In the data rows, the value 128 means zero.
Some points:
[168 109 129  96 107 135  99 142 161 181 212 113 120 164 102  92 186 187
  96 139 170 167 118 159 140 150 109  89 141 126  58  99 128 153 103  98
 197 108 142 136 157 139 122 137 167 139 128 133 164 153  60 136 138 134
 176  80]
[ 97 107 115 129 184 156 189 151 156 149 135 109 104 137 170 112 141 110
 125 123 121 151 134 150 105  95  83  93 169  88  77 111 175 154 124 159
  79 108  99 145 137 165 121 117 140  32 191 112 148 157 133 150  98  90
 104 123]
[ 92 100 164 120 121  50 102 112 130 129 105 144 101 102 123  80 110 130
 169 103 145 107 147 156 149 126 180 101 162 138 130  74 108  58 105 118
 135 189 141 164 167 104 120  73 107 122 118  93 119 134 196 146 144 138
 148 102]
[132  85 111 114 128 118 104 115 119 145 102 116 158 168  86 147 124 131
 118 135  89 116  79 100 120 168 130  98  69 135 166 178 169 159 130 122
 183 171 138 209 137 172 120  40 186 108 153 110 112 136 132 119 110 121
 123 118]
[129 142 124  83 125 101  98 103 124  96 118 110  97 157 110 153 160 114
 107 142 121 150 128 148 172 163 103  98 111  90 111 168  77 147 172 163
 184 137 147  63  95 104 131 146  73 115 159 145 100 117 162 146  63 136
 127  70]
[120 197  95 164 101 136 153 114 143  70 116 113 159 117 126  94  88 157
  86 114 168 103  90 103 159 148  99 121 142 128 133 124 135 152 153 166
  97 172 164  91 168 123 101 116  62 133 115 161 101 173 108  75 159 115
 120  72]
[132 174  90 128  99 152 105 118 149 125  89 179 106  52  57 121 171  98
  60  98  89 179  85 191  95 134 111  87 140 130 128 193  81 108 154 124
 104  91  91 155 144  73 156 147 140 128 162  90 132 151 154 139 121 107
 170 122]
[100 139 118 149 119 140 180 140 151 114 141 154 107 114  93  84 147 148
 181  70  58 147 133 113 123 125 157 106 134 194 144 138 101 158  56 115
 203 140  79  61 146 105 131 133 141 117 160 152 135 174 140 127 110  91
 116  95]
[149 193 193  89 135 166 169  87 137 104 101  69 160 117 127 112  98 109
 198 121 116 167 131 108  89 144 173 125 148 147  96 151 111 180 156 143
  50 156 152 123  37 164 163 150  97  91 143 169 118 136  88 185 214 121
 116 153]
[139 160  93 116 159  83  74 142 191 111 165 134 172 103 149 155 144 125
  75 123 135 126 157  76  92 144 184 167 169 178 118 138 126 135 157 120
 171  90 126  98 116 129 132 128  84  63 153 115 126 104  99 171 138 171
 102 147]
[145 147 120 111 118 156 135  89 111 124  82 148  85 174 187 123 126 168
 141 141 130 117  81 108 142 196  89 222 115 154  71 120 124  63  73 131
 169 146 112 142 149 152 147 143 154 100  79 143 132  92 164 123 111 141
 106 140]
[136 144  92  81 172 167 127 107 109  89 147 182 151  80 184 100 136 135
 178 101 136  89 119 158 132 149  53 117 161 118 177 110 169 153 147 182
 152 125 116 127 112 101 142  61 144 148 116  76 130 128  71 162 100 128
 157 112]
[162 107 136 189 153 135 117 140 121 150  41 136  98 118  99 100 113 155
  99  90 174 144  90 122 149  92 137 161 107 158 146  34 128 119  99 106
 164 141 166 144  77 146 101 117 133  80 116  98 124 128  91 121  81  82
 154 157]
[124 127 115 134 140 119 134  97  95  85 144 124 142 142 136 148 116 121
 124 129 104  90  81 192 176 112 195 143 133 170 121 125 163  78 178 100
 112 136 139 118  96 165  78 171 139 189 131 136 155 196 104 135 122 141
 151 144]
[133 174 173 106 157  68 152 160 130 141 156 150 142 121 124 135  81 142
 110 173 117 106 125 136 121  93 112  92  94 183 122 132  81  83 133 184
 156  90  90 176 145 140 140 161  63 125 132  94  92 120 105  81 112 145
 163 170]
[135 110 151 133 149  82 137 138 166 137 163  64 123  89 136 149 104 140
  65  63 110 109 146  70 173 143 134 114 159 110 124 192 120 130 112 155
  74 143 133 100 114 157 137 178 183 136  66 136  77 111 129 129 123 149
 151 133]
[168 139 139 135 147 154 142 113 109 122 167 166  92 198  96  83 149  97
  99 201  95 134 112 135 152 122 160  50 145  88 174 163 116 124 102 144
 102  87 159 102 119 104 124 146  80 122  98 124 140 115 131 132 169 181
 142 120]
[111  92 121 157 156 137  83 160  80 149 112 123 166 134 148 124 138  86
 151 137 112 130  63 116 110  96 134 144 135 138 120 142 138  89 147 147
  82 112 120  59 158 168 175 156 102 144  97 116  77 127  70 114 132 163
  91  62]
[170  95 141 103 128 142 152 128 136 101 143 140 140 117  75 117 128 136
  96 197 165 182 161 105 100 160  88 183 150 128 215 116 100 105 163 113
  92 166  81 102 153 147 107 140 150 129 144 141 130 127 168 121  81 153
 164 117]
[124 125 158 150 113 200  88  95  88 122 117  76 107 118 130 130 102 101
 107 155 124 170  87  95 170  96 153 143 173 119 117 116 140 142 133 141
 131 165  90  81 198  67 122 127 131 179 158 122  93 108 111 158 190 118
  89 204]
[ 99 119 124  84 165  85 153 192 173  84 136 151  51 121 172  94 131 101
 136 155 217 134  61  52  99 148 121  91  32  49 139 135 113 150 174  69
 121 136 113 121 139  58 187 142 143 134 101 189 147 148  96  90 199 177
 157 193]
[143 144 122 115 178 136 165 140 120 146 105 105 135 170 120 120 131  95
 136 114 163  51 130 185  94 102 182 135 135 104 122 195 119 134  86 106
 129 185 132  83 125  91  98 142 155 145 147 135 160  54 111 108 126  93
 120 101]
[121 137 172 135 169 145 111  73 159 157 139  70 136  54 129 164 111 142
 151 155 127 139 114 105 123 132 109 109  79 147 123 170 145 123 133 123
 132 110 135 119 135  67  46 108  74 150  52 129 151 162 119 174  88 133
 110 143]
[109 100 155 179 178 160 132 123 128 171 139 190 124 171 123 157 146  66
 142 134 103 114 177 129 141 141 137 163 128 141 109  86 111 199 144 134
 151 197  92 195  86 129 121 147 156 102  86 116 144 149 176 113 109 110
 150  80]
[191  87 111  54 131 100 103 148 110 145  90 168 150 147 119 135  86 116
 167 134 120  98 120  90 146 129 122  91 135 166 114  84 192 141 138  85
  69 145 152 118 105 142 156 124  72 153 112 148 140 120 186 127 127  53
 133 154]
[167 152 151 126 120 111  71 174 125 142 103 108 135 139 105 114 141 102
 126 119 109 122 157 111 173 105  53 143 111  74  97 123 101 119 107 142
 120 155 108 125  85 152 127 132 155 162 176 151 180 177 120  75 132 184
  90 147]
[ 67 119 102 106 124 136 119 103 113 156 125  98  66 154 152  94 119 104
 124 160  88 118 109 166 145 114 162 169 216 124 148 137  81 133 106 137
 174 139 130 110  88 191 157  62  95 157  83 179 137 125 106  63 138 104
 130 163]
[127 127 106 140 155 169 124  76 115 152 109 105 140 108 209  99 172 152
  67 109 124  52 178 113 106 102 157 133  79 171 113  89 138 177  98  98
  96  64 118 143 161 154 180  98 141 161 133 136 104 117 149 116 143 150
 192 111]
[129 128  49 120  79 101 145 110 133 138 119 107 128 105 108 161 111 112
 143 140  92  92 131  80 137 151 108 145 146 102 164  63  64 154 117 158
 134  97 148  96 166 144 104 173 140 120 128 116 189 127 107 174 173 116
 164 125]
[154 116 161 143  99 113 103 145 108  91 147  94 138 134 163 163  51  81
 175  94 134 125 100 134  80 138 165 139 153 106 102 141 103 176  70 102
 127  32 168 106 121 155 125 123 152  96 111 105 116 120 163  98 103 120
 138 125]
[138 199 114  81 153 133 150 134 131 118 176 124 159 130 127 147 104 125
 153 161  84 113 136 157 154  60 123 154  75 126 123 111 122 117 139 112
  84  84 169 115 110 155 130  91 206 130  91 183  83 140 183 173 148 104
  95 107]
[142 129 175 107  87 162 200 104 146 153 123  84 116 161 116 199 144 118
 136 117 150  66 120 144 108  72 127 146 192 162 150 103 123  92 201 104
 151 150 164 101 128  94 173  82 107 191 135  83  93 140 147 132 171 149
  71 157]
[ 98  84 148  96 139 147  96 113 161 119  99 132 158 164 136 183 111 186
 128  97  88 156 145 148  73 105 106 123 130  84 145 105 179 108 109 125
 124  88 110 156 147 106 110 135 124  93 106 116 118 125 109  67 139  96
 103 103]
[113  99 161 153  52 110 131 100 163 117  89 147 165 146 100 113 120 113
 111 136 178 120 206 144 132 149 141 107 110 121  96 130 133  82 135 185
 105  76  84 105 158 115 149  93 131 133 113 120 147  99  83 156  77 141
  92 158]
[118 131 101 113  76 178  96 155 139 125 140 130 103 125 141 105  23 135
  91  95 180 145 170 140  87  95 115 133 100 137 136 155 164 125 109 112
 167 136 134 184 132 116 134 190 122 129 170 148 115 140 131 187 114 200
 116  79]
[ 99  82 105 113 173 132 157 115  93 115 151 183 147 111  51 155 133 133
 156 129 123 162 146 156  87  97 115 203 115 128  71 139 169  90 106 144
 160 130 215 143 166 156 122 159 121 138 136  83 149 123 180 103 116 117
 137 181]
[150 117 121 136  93  57 118 100  72 118 188 112 117 113 111  86 121 122
 128  93 158 121 159 190 159 140 126 140  79 111 174 121 115 144 156 115
 140 145  63 101 139 142  78 147 105  97 116 127  96  96  84 134 188 144
 123 175]
[121 147 111 163 113 144 128 192 137 121 113 189  54 140 117 187 209 119
 173 116  93 140 207 114 144 126 103 107 173 159 142 185 129 132 131 101
  97 130 141 180 161 179  88  76 151 131 133 114 120 121  96 170 101  69
 143 139]
[111 102  85 204 126 154 117 138 203 128 154 118 156 109 127 158 135 148
 140 147 178 161 114 157 142 152  73  47  98 157 147 123 125 173  99 127
 136 144  86 132 112 157 168 154 130 136 129 163 171  82 155 121 140 143
 121 139]
[134  92 126 173 111  92 110 124 162 156 167 126  86 128 128 113 122 147
 144 157 168 112 100 142 113 160  99 161 132 128 179 142  98 137 108 172
  98 112 143 181 104  71 142 147 174 133 201 154  68 135 109 126 135  76
 143 119]
[178  99 112 180 138 125 168 107  97 127  91 116 169 110 179 119 138 130
 143 135  97 201 164 120 163 121 148 142 129 107 135 137  86  94 191  79
 137 133 164 154 183 107 117 143 128 118 157 136 176 131 153  73 127 169
 100 104]
[138 177 180 177 114 109 129 113  94 117 158 145 135  72 137 146 144 142
 113 106 114  83 105 140 111 166 140  95  97  60 143  55 186 121 103 107
  94 146 132 178 133 146 158 142  82 144 168 155  88  79  89 149  86 164
  61 133]
[ 50 126 153 109  82 107 134 184 108 152 147 142 179 193 164  94 172 147
 101 108  76 152 113  89 117 102 123 187 104 139 107 124 133 126 155 125
 110 133 170 166 108 145  68 110 118 161 133  91 172  59 173 149  86  67
 124 112]
[109 168  88 173 101 132  90 154 145 163 140 108 117 163 155 139 138 174
 166 161 163 165 151 110 102 159 191  99 108  88 150 139 196  89 156 146
 112 148 107  97  74  75 152 137 167 116  98 105 164 174 172  94 130 121
 182 168]
[ 88 116 144  90  95 122 169 193  21 107  59 157 164  71 113 159 183 161
 125 136 154 134 177 107 155 140 134 145 151 147  85 146 146 135  95 123
 155  73  95 155  67  85 101 114 131 130 125 112 129 133 150 119 147 135
  98 104]
These points spread out most along one direction. Take the direction at right angles to it along which they spread out most. Go by this last direction. How far along it is each point below, from 0 to 99? 50 is the average, and the first point above lies past it. One standard deviation of the points above along it is 16.
[135 110 151 133 149  82 137 138 166 137 163  64 123  89 136 149 104 140
  65  63 110 109 146  70 173 143 134 114 159 110 124 192 120 130 112 155
  74 143 133 100 114 157 137 178 183 136  66 136  77 111 129 129 123 149
 151 133] 46
[136 144  92  81 172 167 127 107 109  89 147 182 151  80 184 100 136 135
 178 101 136  89 119 158 132 149  53 117 161 118 177 110 169 153 147 182
 152 125 116 127 112 101 142  61 144 148 116  76 130 128  71 162 100 128
 157 112] 55
[ 98  84 148  96 139 147  96 113 161 119  99 132 158 164 136 183 111 186
 128  97  88 156 145 148  73 105 106 123 130  84 145 105 179 108 109 125
 124  88 110 156 147 106 110 135 124  93 106 116 118 125 109  67 139  96
 103 103] 54
[170  95 141 103 128 142 152 128 136 101 143 140 140 117  75 117 128 136
  96 197 165 182 161 105 100 160  88 183 150 128 215 116 100 105 163 113
  92 166  81 102 153 147 107 140 150 129 144 141 130 127 168 121  81 153
 164 117] 66
[132  85 111 114 128 118 104 115 119 145 102 116 158 168  86 147 124 131
 118 135  89 116  79 100 120 168 130  98  69 135 166 178 169 159 130 122
 183 171 138 209 137 172 120  40 186 108 153 110 112 136 132 119 110 121
 123 118] 62
[138 199 114  81 153 133 150 134 131 118 176 124 159 130 127 147 104 125
 153 161  84 113 136 157 154  60 123 154  75 126 123 111 122 117 139 112
  84  84 169 115 110 155 130  91 206 130  91 183  83 140 183 173 148 104
  95 107] 26
[150 117 121 136  93  57 118 100  72 118 188 112 117 113 111  86 121 122
 128  93 158 121 159 190 159 140 126 140  79 111 174 121 115 144 156 115
 140 145  63 101 139 142  78 147 105  97 116 127  96  96  84 134 188 144
 123 175] 53
[168 139 139 135 147 154 142 113 109 122 167 166  92 198  96  83 149  97
  99 201  95 134 112 135 152 122 160  50 145  88 174 163 116 124 102 144
 102  87 159 102 119 104 124 146  80 122  98 124 140 115 131 132 169 181
 142 120] 50
[129 128  49 120  79 101 145 110 133 138 119 107 128 105 108 161 111 112
 143 140  92  92 131  80 137 151 108 145 146 102 164  63  64 154 117 158
 134  97 148  96 166 144 104 173 140 120 128 116 189 127 107 174 173 116
 164 125] 51
[191  87 111  54 131 100 103 148 110 145  90 168 150 147 119 135  86 116
 167 134 120  98 120  90 146 129 122  91 135 166 114  84 192 141 138  85
  69 145 152 118 105 142 156 124  72 153 112 148 140 120 186 127 127  53
 133 154] 30
[ 88 116 144  90  95 122 169 193  21 107  59 157 164  71 113 159 183 161
 125 136 154 134 177 107 155 140 134 145 151 147  85 146 146 135  95 123
 155  73  95 155  67  85 101 114 131 130 125 112 129 133 150 119 147 135
  98 104] 49
[132 174  90 128  99 152 105 118 149 125  89 179 106  52  57 121 171  98
  60  98  89 179  85 191  95 134 111  87 140 130 128 193  81 108 154 124
 104  91  91 155 144  73 156 147 140 128 162  90 132 151 154 139 121 107
 170 122] 78
[118 131 101 113  76 178  96 155 139 125 140 130 103 125 141 105  23 135
  91  95 180 145 170 140  87  95 115 133 100 137 136 155 164 125 109 112
 167 136 134 184 132 116 134 190 122 129 170 148 115 140 131 187 114 200
 116  79] 68
[143 144 122 115 178 136 165 140 120 146 105 105 135 170 120 120 131  95
 136 114 163  51 130 185  94 102 182 135 135 104 122 195 119 134  86 106
 129 185 132  83 125  91  98 142 155 145 147 135 160  54 111 108 126  93
 120 101] 38
